One vector is turned by the same rotation once a tick. Each row is the vector after some number of ticks, and that number follows the row.
The counts run from 0 to 1441.
[-0.28 +0.03 -2.07 +0.12 -1.12 -1.79 -3.45 -3.14 +0.24 +0.57 +0.96 -1.81 +0.04 +0.28 -2.18 -2.39 -2.11 -2.23 +0.25 +0.37 +0.17 +1.06 +2.25 -1.04 -0.46 +1.57 -2.12 -2.56 -0.69 +0.62 +1.04 +2.70 +0.53 +1.16 -1.80 +1.68] : 1066
[-1.08 +1.41 +0.03 +3.01 +0.43 -1.17 +0.26 +0.90 -0.57 -0.54 -1.80 +3.19 +2.14 +1.86 -0.74 +1.76 -0.06 +0.52 -0.71 -2.47 +1.85 +1.84 +0.01 +1.18 +0.93 -4.04 -1.82 +0.30 +1.60 +3.33 -0.44 +0.41 +0.37 -3.02 -2.51 -1.06] : 57
[-3.05 +1.51 +0.10 +0.60 +0.58 -2.56 -0.39 -1.55 +0.49 -1.14 -1.76 +0.52 -2.29 +1.02 +3.73 -0.38 -0.13 +1.01 -1.15 +0.53 -1.21 -0.34 -0.45 -2.01 -1.26 -0.17 +0.35 +2.90 -1.67 -0.37 -0.50 +0.72 +0.63 +2.27 -0.68 -4.26] : 767
[+2.45 +0.92 +1.08 +1.72 +0.24 -0.10 +1.72 -0.28 -2.70 -1.92 -0.52 -0.99 -3.01 +1.74 +0.69 +0.17 +2.61 +1.33 -0.69 -0.67 +1.55 +0.41 +1.41 +2.07 -0.57 +0.68 -3.45 +0.27 -1.32 -3.08 -1.40 -1.64 -0.61 +1.71 +0.13 -1.36] : 1036
[+2.10 -1.87 -1.79 +2.18 -0.83 -1.10 -0.26 -1.36 +2.30 +0.08 -0.95 -0.88 -1.65 +3.11 -1.60 -4.27 +0.16 +0.75 -2.46 +0.63 +1.78 -0.07 +1.13 +1.19 -0.49 -1.94 +1.30 -1.38 +1.16 +1.00 -1.16 -2.95 +0.93 +1.17 -1.62 +0.79] : 135
[-0.20 -0.98 +0.80 -0.39 +0.96 +2.01 +1.26 -1.97 -0.72 +0.24 +0.69 -1.02 -0.43 -1.39 +0.02 +0.14 +1.33 -3.54 +2.69 +3.58 -0.46 +0.35 -0.92 -2.07 +1.33 -3.55 +0.50 +0.15 -2.39 -2.25 -2.80 +1.11 +0.63 -0.65 +1.71 +1.82] : 794
[+0.63 -1.60 +2.50 +0.14 +0.57 +1.04 +0.68 -1.15 -1.40 +0.15 +2.74 -0.44 -1.76 -2.50 -1.86 -1.20 +1.27 -2.86 +2.16 +2.93 +0.31 +0.33 +0.63 -1.61 +1.03 -2.41 +2.62 +0.03 -1.39 -2.05 -2.62 +2.08 -0.67 -0.31 +2.63 +0.95] : 793
[-0.26 -0.83 +4.74 -0.18 +0.50 -0.65 -0.46 +1.76 -0.60 -1.24 +1.91 -0.98 -2.25 +0.59 +0.29 +0.31 +0.86 -0.86 +3.92 +2.94 +1.17 +2.25 +0.68 +0.92 +0.86 +0.31 -0.33 +1.83 +0.60 +0.92 -2.32 -1.17 +0.61 -1.98 +0.22 -1.39] : 268
[-0.60 +1.51 +2.41 +0.47 -0.41 -1.67 -2.00 -4.30 -0.59 -0.06 -0.50 -1.37 -0.51 +2.51 +2.32 -1.17 -1.87 +0.30 -0.16 +3.29 +1.07 +0.79 +2.12 -0.88 +2.06 +2.63 +0.53 -1.86 +1.83 -0.17 +0.47 +1.34 +1.22 +0.88 -2.24 -0.03] : 284
[+0.86 +0.97 -2.29 -0.80 +0.19 -2.62 +1.15 -1.76 -1.71 -0.73 +3.57 -3.10 -0.72 -0.74 +2.18 +0.01 +1.73 -1.66 +2.24 +0.40 -1.48 +1.17 +0.18 +1.90 -0.86 +2.56 -2.47 -1.86 -1.39 -2.70 -1.36 -0.62 +0.21 +0.38 +0.65 -1.57] : 950
[-1.60 +0.32 +1.70 +2.92 +1.57 -0.96 +2.12 -0.96 +0.73 +2.51 -3.96 +1.17 -0.09 +0.61 +1.81 -1.08 +0.69 +0.64 +2.24 +1.46 +0.42 +1.65 -0.71 +1.76 -1.33 +2.01 +0.57 +3.36 +0.63 +1.75 -1.65 +1.23 +0.59 -0.51 +0.62 -1.97] : 1245
[-0.70 -1.70 +1.19 +0.51 -0.79 +0.84 +0.42 -3.41 +1.33 +0.06 +0.31 -1.02 -1.88 -0.06 -0.53 +1.77 -1.09 -1.56 +0.95 +2.70 +2.20 +3.62 -0.39 +2.92 +2.99 -0.33 +1.76 +1.28 -1.23 -1.52 -2.44 -1.02 -0.38 +0.94 +1.48 +1.80] : 633
[+1.11 -0.98 -0.52 +3.02 -0.11 +0.67 -0.07 -2.04 -0.58 +0.00 -1.64 -1.30 +1.38 +1.11 -2.20 -3.31 -1.93 +0.76 -3.26 -1.47 +0.82 -0.84 +2.59 -0.82 +0.70 +0.05 -0.64 -0.60 -2.90 -0.07 +0.34 +3.29 -0.86 +0.35 -0.22 -1.34] : 15
[-0.06 -0.24 -1.35 -0.08 +1.05 +0.32 -1.85 -1.24 -0.85 -1.96 +2.84 -2.89 +0.77 +1.22 +3.25 +0.19 +1.00 +0.01 -2.02 -2.81 -0.43 +0.90 -0.64 +0.65 +0.19 +0.47 -0.75 -2.65 -0.56 -2.30 +0.02 -1.60 -4.48 -0.38 -0.19 -0.49] : 728
[+0.38 -1.45 -0.17 +0.68 -1.59 +1.41 -1.44 +1.34 +0.30 -1.49 -0.18 -1.81 +0.54 -2.03 -3.54 +0.86 -0.20 +0.45 -3.80 -0.27 +1.03 -0.21 +2.48 -1.37 +0.28 -1.72 +1.84 +1.71 -1.23 -0.20 +2.16 +2.10 -2.86 -1.07 -0.01 +1.73] : 232
[+0.09 -0.52 +0.86 -1.31 +0.58 -0.16 -1.38 -3.45 -1.02 +1.78 +0.75 -0.53 +0.36 +3.80 -0.67 -2.92 -2.89 -0.67 +0.28 +0.96 +1.79 +2.88 +0.37 -1.30 +1.95 -1.40 +2.53 +0.95 +1.68 -0.88 -0.56 +1.36 +2.14 -2.30 +0.16 -0.82] : 1187
[-1.15 -1.59 -0.76 +1.78 +0.51 -2.50 +1.01 -0.07 +1.90 -0.03 -1.06 +4.19 +0.13 -1.51 +0.94 -1.33 +2.10 -1.30 -0.61 -1.73 +0.51 +2.51 +1.39 -0.32 +0.46 +0.74 -1.07 -1.30 +0.36 +2.78 -1.22 +0.22 +0.79 -0.17 -1.10 -3.23] : 685
[+0.46 +0.58 -0.33 +1.58 +0.38 -2.82 -0.34 +0.73 -2.17 -1.00 +3.00 +2.00 -2.45 +0.20 +0.65 +2.54 +0.58 -1.03 +3.36 +0.99 -1.01 +0.08 -0.50 +0.23 +0.88 +1.31 +2.22 +1.32 -3.00 -1.71 -0.80 +2.35 +0.44 +0.13 +0.12 +0.51] : 166
[-0.08 +0.18 -2.78 -1.85 -1.00 +0.39 +1.48 +0.47 -2.01 +1.06 -1.16 -2.25 +2.16 +1.03 +0.32 -1.07 +1.21 +0.66 -1.98 -2.06 +0.77 -1.17 +2.56 +0.82 -2.89 -0.71 -2.55 +1.03 +0.34 -2.10 +1.51 +2.15 +0.22 -2.46 -2.35 -0.40] : 116
[+0.38 +2.29 -0.53 +0.57 +0.01 -4.82 -1.01 -1.25 -0.76 +0.77 +2.64 -1.14 +1.06 +0.51 -1.19 -0.53 -0.86 -1.55 +2.83 +2.50 -1.43 +2.12 -0.48 +2.42 +1.03 -0.47 +0.31 -1.94 +0.70 +2.29 -0.94 +1.96 +1.61 -1.33 -0.97 +0.07] : 1228
[-3.17 +0.25 -1.73 -1.94 +0.17 -1.23 -3.13 -1.57 -0.33 +0.47 +1.51 -3.15 -0.02 +2.64 +1.13 -2.14 +0.21 -0.01 +1.15 -0.83 +1.29 +0.32 -1.07 -0.76 -2.51 -1.22 +0.53 +0.34 +1.78 +0.13 -0.20 +1.27 -0.64 -0.14 -2.91 +3.02] : 1288
[-3.78 -0.15 +0.28 +0.04 -1.91 -1.16 +2.07 +0.45 +0.19 +0.08 +0.88 +3.19 +0.38 -1.15 +0.72 +1.30 +0.46 -3.14 -0.54 -0.30 -0.88 -1.03 +0.81 -2.24 +2.30 -1.80 +0.73 -0.19 -1.95 -0.48 -0.66 +3.82 +0.71 -0.09 -2.21 +2.26] : 1074
[-1.30 +0.48 -1.34 +0.13 -2.41 +0.76 +0.73 +0.30 -0.75 -1.11 -0.71 -0.56 +0.64 -0.74 -0.95 +1.48 -1.11 -0.12 +0.30 -2.75 -1.86 -2.30 +0.49 +1.21 -0.83 +0.97 -1.97 +3.43 -4.19 +0.32 -0.28 +3.69 -0.80 -0.65 -1.08 +0.37] : 858
[+1.78 +1.63 -4.02 +1.84 -0.66 -2.48 -0.89 -1.86 -0.78 +0.51 -0.77 +0.87 -0.94 -1.07 -1.82 +0.21 +1.97 +0.36 -1.90 -3.21 +1.25 +3.54 +1.15 +0.90 -0.82 -0.92 -0.95 -0.63 -0.06 +0.23 -0.82 -0.50 +1.28 +1.74 +0.38 +0.94] : 1385
[-1.87 -0.12 +4.05 -0.92 +1.01 -0.36 -1.43 +0.29 +0.81 +1.09 +0.62 -0.93 -3.68 +1.73 +1.06 -4.03 -0.15 -0.82 -0.13 +0.96 +0.41 +1.29 +0.16 -2.68 -1.16 -0.10 +1.06 +2.31 +2.40 +0.45 -0.62 -0.67 -0.59 +0.77 -0.76 -3.44] : 969
[+0.49 +0.78 -2.31 -0.84 -3.60 +1.73 +0.80 +0.33 +2.04 +1.54 -0.37 -2.94 -1.57 -0.78 -0.23 +1.58 -0.99 -1.13 -3.43 +0.93 -1.70 -1.01 +0.13 +2.22 -1.66 -1.38 +1.94 -2.10 -0.79 -0.07 -0.49 +0.02 -1.87 -2.20 -1.40 +1.44] : 1220
[+1.47 -0.75 +0.37 +0.05 -1.02 +2.73 +1.86 -2.74 +0.86 +2.61 -2.41 -2.92 -2.64 +0.81 +0.84 -1.52 -1.21 +0.17 -1.40 +0.74 -0.80 -0.80 +1.60 +0.36 +0.16 +1.57 +1.37 +0.40 -0.29 -2.98 -0.56 +0.47 +1.23 -0.10 +1.52 +1.65] : 1260
[-0.82 -1.52 -3.13 -0.95 +0.57 -1.38 -1.79 -0.29 +0.81 -3.13 -1.23 +2.92 -0.22 -1.26 +2.21 +0.88 +1.76 -0.86 -0.94 +1.22 +0.49 +0.40 +2.31 -2.69 +0.00 -0.54 +0.49 +0.20 -2.08 -1.80 +1.67 +0.95 +0.70 -1.28 -0.04 -2.20] : 989
[-0.23 +0.90 +2.10 +2.03 -0.95 +0.03 +0.47 +2.22 -0.12 +0.74 -0.92 +0.35 +1.08 -0.69 -1.53 +1.82 +1.07 -0.50 -1.26 -1.01 +1.38 +1.93 +0.01 +1.33 -0.26 -4.20 +0.82 +1.83 -0.24 +3.73 -1.42 +1.55 -3.26 -1.29 -2.01 -1.28] : 536
[+0.37 +1.58 +0.18 +1.58 +1.13 -3.25 +1.42 -2.16 -1.67 +2.51 -0.90 -0.36 +1.95 -0.17 -1.60 -1.41 +0.14 +0.22 +1.19 +0.68 -1.97 +0.53 +1.29 +0.49 +0.40 -1.61 -0.33 -0.29 +1.81 +0.31 -1.47 +2.48 +3.79 -2.71 +2.99 +0.48] : 400
[+0.96 +1.20 +0.84 -0.16 -1.46 +1.80 +3.89 -0.88 +0.46 +3.52 -0.18 -1.60 -2.21 +0.20 +1.79 -1.39 -0.05 -1.85 -2.98 -0.61 -1.33 -1.39 -0.63 +2.16 +0.82 -0.43 -0.78 -0.94 +0.47 -2.07 -2.30 -0.99 -0.89 +0.87 -0.65 -1.49] : 957
[-0.52 +0.68 -1.54 +0.10 -0.84 -0.94 -1.58 +0.40 +2.46 -0.99 +0.90 -3.28 +0.74 -2.17 +1.55 -0.86 -0.24 -1.22 -1.62 -3.47 -4.67 -0.14 +0.87 -3.41 +0.29 +0.29 -2.20 -1.22 -0.51 -0.06 +1.30 -0.26 -0.70 -1.84 +0.91 +2.04] : 305
[-0.99 -0.55 +1.41 +0.45 -0.67 +2.09 +1.23 +1.13 +0.27 +0.45 +1.30 -1.93 +1.36 -1.65 -1.20 +2.37 +0.90 -1.47 +0.49 +1.85 +1.39 +2.12 -0.54 +1.22 +0.66 -3.28 +1.01 +1.87 -1.91 +1.17 -1.29 +0.56 -3.29 -2.98 -0.06 -1.30] : 1016
[+2.34 -0.67 -0.74 +1.95 +0.62 +0.23 +3.60 +0.84 -1.25 +1.57 +0.31 -3.22 -0.72 +2.23 -0.28 -1.62 +2.15 -0.84 -1.18 +0.93 -1.60 -2.59 +1.31 -0.36 -0.32 +0.53 -2.89 -1.97 -1.70 -3.79 -1.10 -0.55 -0.14 -0.09 +0.17 +1.02] : 876
[+0.46 -1.01 -2.45 -0.42 +0.47 -2.26 +0.17 +0.08 -1.94 -1.85 +2.95 -0.29 -0.27 -1.96 +1.29 +0.32 +2.35 -1.85 +2.27 +0.80 -1.53 +0.68 +0.19 +1.90 -0.90 +2.90 -1.14 -1.26 -1.35 -2.29 -0.95 +0.21 +1.05 -1.64 +0.54 -3.80] : 949
[-1.43 +0.23 -2.53 -0.71 +0.52 -1.32 -1.94 -3.81 -0.85 +1.59 +2.32 -2.80 +0.92 -0.22 +2.25 +0.95 +0.00 -1.00 -2.26 +1.54 -0.46 +2.26 -1.21 -0.15 -0.23 -1.04 +3.92 -2.19 +0.21 -2.33 +0.27 +1.85 -2.47 -0.13 +0.86 -0.26] : 243
[+1.19 +0.62 +0.89 -1.14 -1.74 +0.12 -0.89 +1.40 -0.94 -2.95 +0.80 +0.66 -1.42 -3.08 +1.16 +2.56 +2.12 -0.88 +0.80 +2.87 -0.91 -0.91 -0.36 +2.07 -1.03 -3.05 +2.83 -0.02 -0.92 +0.32 -1.26 +0.81 +0.33 -1.89 -0.26 +1.79] : 1217
[+0.10 -1.59 -0.42 +0.35 +0.46 -1.04 -0.02 +1.03 +1.65 -1.75 +1.30 -3.56 -0.35 -1.74 +0.09 +0.23 +2.62 -2.59 +3.28 +1.50 -0.85 +0.21 +1.70 -1.75 -0.40 -2.17 -2.08 +0.10 -3.65 +0.52 -1.15 -0.17 +0.49 -1.11 +1.92 +1.59] : 309
[-3.79 +1.22 +1.86 +1.40 +1.81 -1.57 +0.95 -0.13 -0.38 -0.46 +1.17 -2.00 +0.29 +0.43 +2.47 +0.67 -0.16 +0.00 +0.28 -0.04 -4.26 -1.96 -1.09 +0.34 +0.07 +0.62 -1.00 +0.79 +3.59 -1.17 -0.79 -0.28 -0.67 -3.17 +1.77 -0.44] : 184
[-3.50 +1.54 +1.66 +0.66 -0.74 -2.65 +3.17 -0.13 +0.66 +1.06 +1.59 -0.71 +0.60 +0.48 +2.14 +2.52 -1.25 -2.25 -0.91 +1.29 -2.02 +0.88 -0.56 +1.83 +3.45 -1.77 -0.68 +0.11 -1.59 +0.85 -1.18 -0.67 -0.44 -1.20 -1.45 -1.78] : 1234
[-1.04 -0.65 +1.26 -0.95 -3.10 +0.64 +3.40 +0.16 +3.95 +1.99 -1.81 -1.91 -1.55 +0.22 +0.52 -2.11 -1.83 -0.10 -2.82 -2.45 -0.27 +0.27 +1.68 -0.04 +1.23 -1.49 +1.65 +2.21 -1.51 +2.17 -1.15 +0.09 -0.42 -0.07 -1.49 +0.80] : 695
[+0.65 +0.09 +0.47 +0.06 -1.35 -1.43 -1.01 +0.04 +0.20 -1.76 +0.58 +2.27 -1.85 -3.77 -0.02 +1.67 -1.10 -2.20 -1.65 +0.95 -2.20 +0.28 +1.77 -0.46 +2.62 +0.50 +2.96 -0.30 -2.30 +0.52 -0.27 +2.99 +0.60 -1.76 +0.94 -3.24] : 85
[-1.14 +0.94 +0.59 +3.38 +0.36 -2.66 -2.70 -1.71 +1.12 -2.14 -0.91 +1.72 +1.56 -0.74 -1.43 +1.17 -1.96 -1.37 -0.45 -1.94 -0.64 +2.41 -0.14 +0.88 +1.67 +1.47 -2.44 -0.98 -0.80 +3.73 -0.95 +0.67 -1.22 -1.57 -0.13 -0.89] : 845
[-3.52 -0.91 -0.32 +1.05 +1.88 +0.27 -0.43 -0.49 -0.85 -2.21 +1.00 +1.26 -0.49 -2.13 +2.32 -0.25 +1.71 -0.18 -0.06 -1.30 -2.38 -1.90 -0.70 -2.81 -0.52 -0.15 +2.35 +2.45 +0.44 -1.52 -1.03 +2.22 -0.49 -0.70 +1.73 +0.81] : 24
